Some points:
(-0.48 0.64 -1.07 -0.31 1.49 -0.28 0.42 0.37 -0.29 -0.84 1.27 -0.41 -1.04 -1.10 0.16 1.10 0.27 2.54 1.33
 -0.09 -1.72 1.35 0.29 -0.26)
(-1.02 -0.25 1.12 1.37 1.23 -0.80 -1.26 -0.94 -0.90 0.63 0.01 -1.70 -0.54 -1.14 -0.80 -0.66 -0.37 -0.57 1.35
 -0.03 -0.11 -0.95 0.55 0.86)
(-0.05 1.19 -3.01 1.44 0.01 -0.47 -0.75 -0.46 -0.11 0.36 1.02 -0.27 -0.50 -0.72 -0.66 -0.15 0.47 -0.79 -1.53
 1.24 -1.44 -2.37 0.62 1.43)
(0.42 0.13 -0.61 -1.08 -1.48 -0.43 0.63 -1.37 -2.04 1.25 -0.01 -0.69 -0.70 -0.41 -1.46 1.87 1.25 0.12 -1.18
 -0.68 -0.41 1.24 1.33 0.65)
(-0.36 1.32 0.20 1.70 -1.47 1.23 0.80 -1.11 1.05 1.64 -0.38 -1.76 0.80 0.99 0.64 0.78 0.03 0.22 1.13
 1.28 0.16 0.17 -0.98 0.22)
(-1.85 1.29 0.27 2.06 -0.67 1.44 1.47 -0.98 0.16 1.97 -0.22 0.22 0.35 0.89 -0.46 -0.81 -0.25 -0.55 1.08
 0.05 0.33 -0.06 -0.72 -0.54)
(0.34 -0.65 1.12 -0.52 -0.05 0.66 1.24 -0.12 0.35 -0.56 -0.81 1.61 0.15 0.43 1.47 0.77 -1.15 0.08 -1.50
 0.06 -0.38 -0.74 -0.75 -0.40)
(-0.01 1.11 0.43 -0.92 -0.37 0.93 -0.56 1.21 1.02 -0.84 -0.84 1.07 0.55 0.55 1.15 -1.93 -1.48 -0.30 0.96
 1.12 0.15 -0.15 2.74 -1.36)
(1.51 -0.48 0.62 -0.62 -0.52 0.99 0.40 -0.03 -0.53 -0.04 -0.20 2.33 0.72 0.34 0.53 -0.53 0.15 1.32 1.80
 -0.76 0.08 -1.14 -1.20 -0.96)
(0.57 -0.56 -0.07 1.56 -1.37 0.74 -0.73 -0.92 1.81 0.69 -0.59 -1.09 0.42 0.99 0.56 -1.67 -0.41 -0.32 -1.40
 -0.17 1.19 0.06 -1.04 -1.82)
(-0.95 -0.09 1.27 1.31 -0.86 -0.97 -0.85 0.62 0.14 0.63 0.13 -1.04 -1.20 -1.22 -1.54 0.03 0.55 0.72 1.24
 0.76 -0.15 -1.00 0.69 0.73)
(1.11 -1.82 -1.72 -1.19 0.31 -0.80 0.15 -1.85 0.21 -0.70 -0.65 0.92 -1.32 -0.28 -1.23 0.17 1.91 -0.43 -0.12
 -0.10 2.19 1.39 0.89 -0.02)
(1.01 -1.02 -1.40 -0.50 1.24 -0.39 -0.20 1.51 -0.50 -1.48 -0.36 -0.53 -0.98 -0.79 0.52 -0.77 0.78 -1.43 -0.61
 -1.54 -1.04 1.66 0.11 -0.37)
(1.63 -1.17 0.99 1.20 1.06 -1.53 -0.28 0.59 -0.23 -0.31 0.87 -1.47 -0.43 -0.96 -0.68 -0.84 1.09 -1.21 -0.90
 1.73 1.30 -0.55 0.26 -0.80)
(-1.60 1.47 -1.66 -0.10 -1.19 -3.21 1.09 -0.20 -0.41 0.71 -0.94 1.73 1.24 0.97 1.18 0.16 -1.27 1.18 1.07
 -1.12 -0.59 1.75 -1.21 -0.09)
(1.48 0.27 0.36 1.51 -0.82 0.91 0.38 -0.92 1.39 0.29 -0.14 0.70 0.79 0.93 -0.82 -1.63 -0.95 -1.00 -1.30
 1.68 1.06 0.67 -1.30 0.14)
(-1.39 -0.46 -1.20 -0.36 -0.12 0.24 -1.01 0.80 -1.83 -1.29 1.15 -0.20 -0.22 -1.05 -0.38 0.73 0.10 1.17 1.47
 -0.46 -0.97 1.51 0.01 1.05)
(-0.98 -0.28 0.89 -0.40 -0.25 0.83 0.30 0.64 -0.67 -1.25 -1.24 0.85 1.18 0.70 0.67 0.38 0.11 0.49 -1.64
 -0.03 0.15 -0.89 -0.87 -1.52)
(0.69 -1.46 0.42 -0.29 -0.50 0.79 1.04 0.01 0.85 -1.43 -0.38 1.17 0.74 0.72 0.20 1.91 -0.96 -0.47 1.97
 -1.25 -0.12 -1.19 -0.95 -1.46)
(0.84 0.03 -0.14 -1.36 0.10 0.99 0.34 1.56 0.61 0.06 0.37 -1.09 1.40 0.41 1.46 -1.26 -1.88 -0.55 1.34
 1.18 1.74 -0.26 2.00 -0.50)
(1.07 -0.84 0.94 1.01 0.34 -1.27 -1.25 0.76 1.75 -0.45 0.79 -0.62 -0.66 -1.14 -0.43 -0.32 1.12 -2.21 -0.96
 0.40 1.43 -0.51 0.33 0.12)
(-0.16 1.21 1.62 1.43 0.48 -0.66 -1.16 -1.05 0.46 0.40 0.85 0.12 -0.48 -1.23 -0.12 0.06 1.13 -0.69 1.25
 -0.24 -0.55 -0.74 0.89 1.60)
(-1.66 2.12 0.48 -2.72 -0.81 0.91 -0.20 -1.69 1.04 1.87 -0.61 -0.62 0.62 0.08 -0.37 -0.24 -0.07 -1.54 0.84
 1.49 -0.58 -0.30 -1.74 -0.67)
(-0.69 1.76 -0.72 -0.24 1.29 0.02 -0.60 0.80 -0.86 -0.33 0.87 0.07 -0.47 -1.17 -0.55 1.68 -0.47 1.58 -1.85
 -2.22 -0.44 1.17 0.59 0.32)
(-1.29 -1.46 -0.69 -1.12 0.32 -0.37 1.21 -1.58 0.18 1.23 0.88 -0.31 -0.02 -0.29 -1.57 0.88 1.31 0.74 -1.32
 -1.11 -1.20 1.11 1.28 1.07)
(-0.61 -1.33 0.72 -0.70 -0.25 0.85 0.99 0.26 -0.94 0.01 -0.78 1.31 0.22 0.26 1.52 -0.26 -0.86 0.47 -1.44
 0.30 1.13 -0.84 -1.10 -0.13)
(1.70 -1.63 -1.24 -0.22 1.40 -0.20 -1.47 1.71 -0.69 -0.81 -0.35 0.84 -0.28 -0.61 0.21 0.62 0.30 -0.14 -0.67
 -0.22 -0.93 1.79 0.16 0.71)
(1.25 -0.10 0.85 -0.73 -0.13 0.75 1.71 0.51 0.00 -0.87 -2.02 -0.24 0.84 0.57 0.71 -0.17 -0.17 1.34 -1.16
 -1.05 0.36 -1.15 -1.05 0.54)
(-0.53 1.03 1.22 -1.20 1.56 -0.92 -1.84 1.85 -1.00 -0.54 2.29 -0.90 -1.18 3.26 0.08 0.12 -0.28 0.22 0.74
 -0.22 -0.65 -1.02 0.20 1.45)
These points spread out most along one direction. How far along it is each point below, from 0 to 99? 50 is the average, and the first point above lies past it. One standard deviation of the points above along it is 16.
(-0.69 1.76 -0.72 -0.24 1.29 0.02 -0.60 0.80 -0.86 -0.33 0.87 0.07 -0.47 -1.17 -0.55 1.68 -0.47 1.58 -1.85
 -2.22 -0.44 1.17 0.59 0.32) 73
(-0.36 1.32 0.20 1.70 -1.47 1.23 0.80 -1.11 1.05 1.64 -0.38 -1.76 0.80 0.99 0.64 0.78 0.03 0.22 1.13
 1.28 0.16 0.17 -0.98 0.22) 33
(1.63 -1.17 0.99 1.20 1.06 -1.53 -0.28 0.59 -0.23 -0.31 0.87 -1.47 -0.43 -0.96 -0.68 -0.84 1.09 -1.21 -0.90
 1.73 1.30 -0.55 0.26 -0.80) 55
(1.01 -1.02 -1.40 -0.50 1.24 -0.39 -0.20 1.51 -0.50 -1.48 -0.36 -0.53 -0.98 -0.79 0.52 -0.77 0.78 -1.43 -0.61
 -1.54 -1.04 1.66 0.11 -0.37) 66
(1.70 -1.63 -1.24 -0.22 1.40 -0.20 -1.47 1.71 -0.69 -0.81 -0.35 0.84 -0.28 -0.61 0.21 0.62 0.30 -0.14 -0.67
 -0.22 -0.93 1.79 0.16 0.71) 68
(-0.48 0.64 -1.07 -0.31 1.49 -0.28 0.42 0.37 -0.29 -0.84 1.27 -0.41 -1.04 -1.10 0.16 1.10 0.27 2.54 1.33
 -0.09 -1.72 1.35 0.29 -0.26) 72
(0.69 -1.46 0.42 -0.29 -0.50 0.79 1.04 0.01 0.85 -1.43 -0.38 1.17 0.74 0.72 0.20 1.91 -0.96 -0.47 1.97
 -1.25 -0.12 -1.19 -0.95 -1.46) 35
(-1.02 -0.25 1.12 1.37 1.23 -0.80 -1.26 -0.94 -0.90 0.63 0.01 -1.70 -0.54 -1.14 -0.80 -0.66 -0.37 -0.57 1.35
 -0.03 -0.11 -0.95 0.55 0.86) 61
(-0.16 1.21 1.62 1.43 0.48 -0.66 -1.16 -1.05 0.46 0.40 0.85 0.12 -0.48 -1.23 -0.12 0.06 1.13 -0.69 1.25
 -0.24 -0.55 -0.74 0.89 1.60) 61
